(in the rows, 128 means zero)
The rows below come in pairs that one turn or mirror swaps. Which row does each named row swap with?
The rows were stretched afterwards, more along some directions than others.
potep: [120 133 142  94  65 171 108 130  72 127 149 125 117 165 148  97 155 148]
vap: [123 157 138 183 164 126  93 115 131 127 123 122 142 161 110 166 109  99]
Fedo: [131 128 142 129 144 107  97 125 157 130 122 115 127 149 131 131 111 136]
lof: [ 96 162 134 106 119 115 141 143 184 117 128 151 118 145 130 142 102 141]
bedo: [140 123 127 141 108 142 143  90 101 100 172 127 127 134 133 140 181 118]
Toti: [116 149 136 122 140  86  85 122 156 142 140 121 136 144 122 116 121 133]
gatop: [134 126 146 122 148  86  83 131 162 140 130 118 141 125 114 126 117 133]
ser: [142 111 135  91  88 152 109 125 107 149 140 126 145 175 133 111 172 154]
daza: [152 101 130 148 120 138 142  98  98 105 153 134 131 103 119 141 155 112]
pila: [131 110 109 131 114 130 145  98 117  92 145 155 141 116 126 127 156 130]
kinet: [143 107 123 145 115 139 125 112 102  86 144 143 127 116 105 134 155 104]
Fabet: [139  93 136 130 126 122 127  91 129 103 143 155 154 108  98 142 159 111]
Dola: [131 165  96 149 175 139  95 112 145 109 113 113 134 137 109 148 124 104]
kero: [144  94 117 145 105 122 134  99  97 101 151 136 132 123 125 135 159 110]
Faba: [ 96 182 135 127 142 116 144 126 191 118 113 122 123 155 116 127 107 120]
rad: [113 183  83 149 170 129 116 120 149 107 122 113 130 133 118 127 125 111]
kire: [124 161 107 146 163 141 107 119 161  99 106 119 116 126 109 146 120 100]
laval: [132 145 155 184 173 121  92 125 162 123 115 116 145 133 102 167 106  95]
Tifa: [107 174  98 154 154 143 113 119 148 110 117 108 115 130 119 133 142  99]
Razat: [ 86 181 127 123 138 117 135 128 187 133 129 131 133 149 118 136 116 132]
fuba: [ 82 169 138 128 119 119 150 137 192 114 120 136 122 142 131 136 101 122]
giko: [107 129 146  94  57 162 112 133  92 139 147 126 132 167 148 104 158 148]
sive: [153 103 135 143 117 131 136  98  98 106 157 137 135 112 115 130 159 111]
tatu: [139  96 127 140 131 133 140  94 108  88 139 141 138 124 106 126 164 108]
soze: [156 101 127 141 128 135 136  81 110  88 132 147 127 134 118 141 166 129]
bire: [115 100 132  91  89 164 105 116 104 119 119 142 152 179 123 115 153 143]
Temog: [132 149 153 180 169 126  95 108 145 136 122 110 145 157 114 167 107 106]
Nered: [152  95 127 130 102 143 139  95  81 102 167 150 115 106 146 137 151 132]
rok: [ 97 176 131 129 141 121 149 128 180 118 134 123 118 150 130 143 114 132]
Sifen: [112 185  90 145 168 134  91 125 152 107 111 104 142 145  96 128 125  98]
Sas: [123 149 123 166 169 116  89 115 166 127 109 133 164 151 111 165  95 107]
Gosi: [107 121 138  85  59 170 113 122 100 129 144 138 136 174 139 114 157 146]
ruk: [144 110 128 138 124 121 145  90 111 100 152 139 150 122 114 133 150 131]
feva: [125 155 130 178 181 119  95 118 156 132 104 117 168 148  94 160  90  99]
mizi: [110 115 150  93  66 159 124 123 103 129 139 128 136 182 140 114 155 151]
vum: [118 140 143 115 127  90 109 126 158 138 144 122 116 140 140 115 130 138]
zof: [109 117 153 102  82 162 103 120 114 129 120 129 140 172 114 108 168 124]
liren: [116 131 131  89  76 157  96 124 104 121 124 142 142 185 137 102 166 157]
tos: [ 97 179 123 118 132 119 146 140 184 125 134 137 124 132 135 132 113 131]
Tivat: [111 127 134 114  71 182 115 135 101 123 117 126 134 178 141 109 160 137]
gopat: [126 117 133 123 138  87 104 121 173 130 132 130 127 133 124 131 119 129]
biv: [106 113 130  84  64 150 101 125 101 126 144 144 140 179 125 114 152 152]
valom: [125 121 147 112  94 168 101 118 103 117 110 121 143 185 118 110 150 140]
nunog: [127 142 133 177 162 125 100 123 147 137 105 123 156 158 111 169 102  96]
Sevo: [112 131 114  78  66 155 107 139 103 128 125 128 146 178 128 100 151 146]
rupo: [132 150 129 176 177 122  93 128 150 137 119 114 151 152 115 160 108 108]
bako: [148 106 115 151 127 141 142 105  96 106 148 137 143 116 120 138 158 111]
par: [ 86 174 134 116 120 108 152 133 181 122 130 136 131 154 128 138 106 129]

Dola is swapped with vum
valom is swapped with pila
Toti is swapped with kire
rok is swapped with rupo

